128 stands for zero in the data rows.
Here is a table of points, one per row:
[ 85 108 101 215  86  41 120 113 133 100 138  62  82 101 147  95 134  85
 151  81 148  73  89 133 126 113  77  95  98 173 157 255 176 140  67 185
 128 108]
[135 130  45 156 161 113 123 125  90 150  93 144 136 181 139  88 168 121
 184 118 152  80 128  63 128 138 133 185 118 184 110   0  49 130 129 151
 155  32]
[144 150  98 134 124 154 200 232  80 155 137 173 140 106 144 178 211  58
 148  82 125 186 136 160 142 128 110 213 118 170 138 138 122 135  70 144
  98  75]
[136  76 154  78 142 143 118 147  75 137 104 150  84 143 148 119 186  80
 118 120 133 191 117 138 148 144  86 174  26  93  69 114 174 159 144 109
  75  27]
[139 158 129 104 167 162 109 167 129  51 141 201 175 148 109 208  98 197
 121 130 139  98 115 165  90 196 215 161 169 139 160 171 217 107 143 157
 174 137]
[ 71 133 142  70 117  72 118  77 128 126 117  74  60  37  74  83 112 116
  71 124 174 131 104  79 160  70 102  89 140 139 149 126 142  70  79  67
 106  81]
[205 159 187 171 141 109 189 153 135 188 122 107 181 143 156 197 193 115
  64 199 157 154  87  80 141 123 164 164 189 132 136 173 106 191 174 170
 174 147]
[199 105  78 173 136 105 207 146  95 136 125 152 119 125 171 129 184 147
 153 164 132 182 156  92 148 173 101  76 121  57 159 126 100  95 156 181
 182 217]
[119  95 112 155  42 131 151 152 139 127  84 195 185 196 136 144 179 140
 127  84 102 207 145 115 212  99 155 120  86 166  88 110 159 168 125 131
  12 139]
[136 187 142  68 156 176  79 115 154  73 193 114 210 164  92  90 168 180
 180 145 126 104 131 158 158 185 160 142 164 183 167 225  89 116 163 149
 107 188]
[117 128 132  72 193 129 155 165 125  99 148 147 210 106  97 149 109 181
 143  90 109  42  70 182  95 185 164  98 146 111  81 108 227 177  93  99
 133 140]
[108 157 185 176 151 165 103 119 184 167 188 139 136 137 146 115 154 149
 147 165 202 148 156 119 205 147 139 157 178 173 206 154 201  97 117 174
 193 157]
[141 131 144 160 185  91 174 187 144 134 111 178 126 183 159 149 109  81
 132 147 139 139 186 152 178 168 161 162 123 167 160  46  64 119 172 174
 133 107]
[124 113 111 101 139 139 191 142 141  99 108 169 157 129 210 176 158  50
 149 171  78 225 205  99 111 192  94 153 123 164 142 154 150 194 117 144
  68 103]
[135 110  90 110 138 144 139 177  52 175  83 118 113 165  63  84 145  69
 144 101 102 199 198 140 135 127  87 150 157 162  98 110 173 118 219 163
  38  89]
[135 168 180 162 133 134 175 168  89 151 143 214 139 129 129 169 166 118
 104 118 120 152 179 105 213 175 169 214  63 114 149 194 165 193 158 160
 106  96]
[151 135 157 118 149  74 141 175 137 120  90 194 127 173 163 167 129  62
 151 119 182 187 184 208 201 118 154 142 105 123 118 122 117 135 197 140
 151 109]
[115 103 107 189 172 114 115  89 231 157 110 104  77  85 106 124  65 166
 148 145  70  93 201 113 153  72  75  76  92 156 150 228 174 122 123 115
 157  98]
[ 92 133 171 162  79 216 129 142 207 100 137  54 102  94 100  83  74 109
 103 130 165 126 159  88 130 124 130  27  84 161 157  31 163 103  87 140
 128  94]
[ 94 169 177  64 150 116 147 109 168  66 200 164 142 156 111  44 114 205
 153 129 137  52  73 170  79 120 146 159 120 177 124 211  65 124 216 105
 103 171]
[119  96 162  99 111 111 121  79 137  49 150  99 173 135  99  76 113 141
 127 125  83  28 100 146 122 167 102 135 171 104  79 176  52  37 127  65
  73 112]
[115 114 120  75 135 115  90 134 114   0 121 197 133 125  18 157 110 162
  56  97  82  92  70 115  49 148  78 142 166 135 113 153 124  19  68 110
 130  77]
[130 101 123 149 170 154 167 164 106 172 128 179 156 192 116 180 111 116
 152  90 187 187 136 119 144  79  25 154 113 131 137 145 147 201 177  92
  74  62]
[143 143 127 158  37 157 203 149  79 138  67 165 203  75 188  90 118 109
 148 137 138 162 134  63 125  89  79 103 114  40  98 154  63  67 193 118
 177 175]
[ 66 126 151 114  84  70 127 104  65 201  89  88 160  89 102  86  72 130
 114 204 107 183 102  65  69  96  96 148  22  85 121 144  62  74  89 129
 114 143]
[ 83  91  88 144 121 110 120  95 201 119 181 116 102  62 147  73  95 140
 177 180 193 167 139 121 131  66 160 157 134 139 200 144 182  93  77 107
 161 129]
[137 127 183  63 147 136  74 135 135 128 190 138 203 161 143 154  67 163
 125  97  73  78 172 175  40 141 123 113 176 119  55 135 149 102  66 134
 108 135]
[154 142  58 116  98  92 123 100 138 166 206 134 130 107 105 176 170 102
  90 103 119 193 124 109 106 116  92 114  90 110  93  55 101 146 180 214
 176 166]
[113 133 132  71 169 131 121 107 132  90 181 107 184 168 111  60 126 115
  98 115 143  41 125 165  73 196 163 118 121 147  96 217  67 109 149  23
  82 205]
[161 234 179  73 177 124 122 120 126 125 199 106 134 183 114 201  85 222
 187  82 120 119 134 102  70 184 167 115 166 155 122 159 119 120  98 119
 100 153]
[105 163 133 157 131 194 122 141 224 138 147  81  49  75 151  98  71 160
  90 171 205 135 134 124 171 144  78 170 136 123 120 110 210 116 119 160
 136 148]
[138  95 128 104  97  91 142 103 120 113 146 155  86 138 105 160 120  62
 128 181  59 160  97  57  88  43 169 102 137  74 130  81  91 172 157 169
 141 129]
[ 87 128 133 191 101 111  56 153 139  95 125  97  47  38 122 116 119 110
 115 132 193 100 159  90 111 114 134  97  97 159  92  40 158  71 110  53
 125 162]
[202 197 146 105 150 174 135 101 105  90 169  94 168 188 129 209  96 158
 176 129 126  80 110 191  81  93 153 143 170 110 125 137 185  60 125  72
 106 157]
[ 96  85 166 153 122 160  62 116 132 116 138 131  99  58 143  84  82  91
  95 114 174  97 136  86 136  91 118  75 109 145 147  29 162  70  25 117
 110 148]
[ 71 157  99 123 128  63 126 118 167 131  51 160 128 127 108 134 115  45
 126  28 106 165 107 116 205 163  99 143 120  51 114  73  73 137 126  90
  81  67]
[101 163  78 130  95  85 102 103  72 120  75 166 104 164 129 134 137  88
 131 169 146 136 133 139 113 111  92 128 124  60 111 100  99 226 121 184
 114 224]
[ 93  51 168 173 109 157 222 129 116 189 116 146 131 204 120 145 163  67
 132  90 130 163 135 124 108 159 142 216 139 128 144  86 175 141 192 142
  69 123]
[166 119  91 117  56 111 184 118 113 175 138 145 183 172 122 118 150 146
  71 127 193 115 235 158 142 128 143 207 162 184 117  47  50 194 125 140
 206  75]
[102 104  87 151 166 125  86  59 101 100 116 111 149 120 137 186 153  63
  86 121 118 144  84 114 103  63 118  81 105  80 104 106  18 172 187 146
 122 104]
[ 98 162 126 178 164 131 138  49 161 157 147 145  70 117 150  76 133 174
 134 177 203 137 149 102 165 107 131  56  94 141 109 170 210 119  52  93
 152 107]
[168  79  82 174 106 122  87 213 111 159 118 127 144 212 101 111 129  85
 100 175  98 181  74  75 144 146 160  89 167  66 138 142 124 194 156 119
 206 125]
[ 98 173 159 111 131 113 123 122  59  57 165  88 181 156 166  99 143 218
  97 110  36  77 129 203  80 138 138  96 198  89 175  92 179 101 153  81
 101  81]
[206 120 151 152  93 169 103 151 104 222 190 194  62 176 161 127 153  72
 112 160 103 172 113 168 151 111 140  86 192 111 100 174  52 154 150 154
 149 124]
[111 147 182 151 170 155 153 134 177 164 136  87 130 112 159 148 182 152
 150 162 196 141 142 171 198 109 152 117 141 186 215 191 195 127 108 142
 213 162]
[151 131 199  82 151 133 172 143 144 146 191  90 145 132  90 204 122 222
 205  94 118  62 129 170  75 190 188 101 168 125  97 146 101 126  90 148
  46 155]
[ 57  84  90 103 119 137 152 101 161  82 108  71  42  74 157  87 138 162
 132 115 218 142 109  84 150  52 175 115 142 146  88 154 184  86  85 137
 156  96]
[148 101 141 130 121 143  96  96  83 130  44  94  93  95  98  63 136 102
 129  83 103 150 173  81  92 102 162 157  59  21 100 147  21 150  89 125
 161 152]
[ 75 127  34 192 107 136 116 121 186 168 129 100  92  31 105 133 105 125
  92 142  98  58 134 117 151  89 157  65  87 139 134 231 162  95 153 116
 133  83]
[167 192 153 147 151 169 124  38  24  56 185 120 176 107 163  92  48 179
 145  91  34 101  71 205 179 163 173 152 174 147 108  99 165 122 110 106
 115 143]
[145 104 127  59 120  88  70 135  81  68 147  87 186 120  90 160  51 160
 154 126 102  57  64 169 117 157 114 129 145  95 125  88 202 110 129  44
 121 131]
[227  78 118  94  92 174  95 105 114 134 102 115 108 112 166 191 122 120
 148  94 151 154  84  86 139 153  87 115  93 159 175  61  51 193 185 171
 152 132]
[  5  86  97 131 164 192 131 111 118 255  66 146 169  75 134 154 133 236
 108 198 102 199 124 128  87 143 103 115  80 144 130 175  74  40 144 139
 166 185]
[154 129  82 101  48 124  91 125 101 174  88 112  59 176  85 129 140  56
 100 160  86 108  39 145 109 144 111  97  93  72 156 137  69 171 119 144
 143 109]
[161 135 147  88 157 109  87  97 147  61 118  82 205 156 115 114  95 177
 165 114 104  91  91 208  68 162 165 138 138 113  92 160 136  88 125 129
 123 122]
[139 112  89  92 110 100 162 127  92 143  88  89  81 147  95 101  70  75
 107  89  36 194 101  99 104  84  98 113 132 136 101  82  93 163 133 136
 188 162]
[103 103 110 151  97  65  66  86 103 123  54  80  54  73 162 150 125  73
  96  67 122  49 125  76 112 115 134  76 126 205 151 255 189  98  97 119
 108  93]
[208 102 110 132 129  73 140 115 156 151  82 190 134 110 120 101 137 102
 105 139 144 159 146 163 166 151 114 127 161 135 118  53  95 199 152 145
  59  91]
[135  80  74  83 142 114 145 162  63 114  96 109  76 162 147 132 131 122
  47 128 119  37 111  77 147  79  93 132 105  73 155  35  50 152  83 192
  99 138]
[137 147 148  13 126 151 130 141 136  73 167 137 148 142 159 121 168 193
 169  80  53  46 132 126  93 149 145 136 147  97 106 134 182 117 118  55
 164 165]
[166 158 149 190 170 161  89 143 245 150 102 119 121  43 160  58 145 127
 130 138 183 135 125 162 106  88 141 141 132 178 161  54 189  97 118 132
 154 182]
[ 92 174 165 224 109 177 103 175 209 124 143  75  75  85 177  84 113 191
 161 150 191 149 173 147 103 135 129 142 144 132 187  61 160 150 115 105
 142 134]
[148 127 136 182 125 130 102 147 128 145  96 137  84 171  93 202 213 123
 163 215  78 150 144 164 191 111 105 148 156 132 107  96  62 197 139  91
 186 182]
There is one direction along which these points spread out most. Take the direction at right angles to it along which they spread out most. Go by this last direction. Where along it does each point below lie, from 0 to 99? The average is 50, and the first point in the table lies past the average. One standard deviation of the points above along it is 16.
[136  76 154  78 142 143 118 147  75 137 104 150  84 143 148 119 186  80
 118 120 133 191 117 138 148 144  86 174  26  93  69 114 174 159 144 109
  75  27] 44
[137 127 183  63 147 136  74 135 135 128 190 138 203 161 143 154  67 163
 125  97  73  78 172 175  40 141 123 113 176 119  55 135 149 102  66 134
 108 135] 35
[ 96  85 166 153 122 160  62 116 132 116 138 131  99  58 143  84  82  91
  95 114 174  97 136  86 136  91 118  75 109 145 147  29 162  70  25 117
 110 148] 78
[166 158 149 190 170 161  89 143 245 150 102 119 121  43 160  58 145 127
 130 138 183 135 125 162 106  88 141 141 132 178 161  54 189  97 118 132
 154 182] 74
[208 102 110 132 129  73 140 115 156 151  82 190 134 110 120 101 137 102
 105 139 144 159 146 163 166 151 114 127 161 135 118  53  95 199 152 145
  59  91] 41
[135 168 180 162 133 134 175 168  89 151 143 214 139 129 129 169 166 118
 104 118 120 152 179 105 213 175 169 214  63 114 149 194 165 193 158 160
 106  96] 37
[130 101 123 149 170 154 167 164 106 172 128 179 156 192 116 180 111 116
 152  90 187 187 136 119 144  79  25 154 113 131 137 145 147 201 177  92
  74  62] 40
[ 93  51 168 173 109 157 222 129 116 189 116 146 131 204 120 145 163  67
 132  90 130 163 135 124 108 159 142 216 139 128 144  86 175 141 192 142
  69 123] 37
[113 133 132  71 169 131 121 107 132  90 181 107 184 168 111  60 126 115
  98 115 143  41 125 165  73 196 163 118 121 147  96 217  67 109 149  23
  82 205] 38
[206 120 151 152  93 169 103 151 104 222 190 194  62 176 161 127 153  72
 112 160 103 172 113 168 151 111 140  86 192 111 100 174  52 154 150 154
 149 124] 39
[148 101 141 130 121 143  96  96  83 130  44  94  93  95  98  63 136 102
 129  83 103 150 173  81  92 102 162 157  59  21 100 147  21 150  89 125
 161 152] 53
[137 147 148  13 126 151 130 141 136  73 167 137 148 142 159 121 168 193
 169  80  53  46 132 126  93 149 145 136 147  97 106 134 182 117 118  55
 164 165] 37
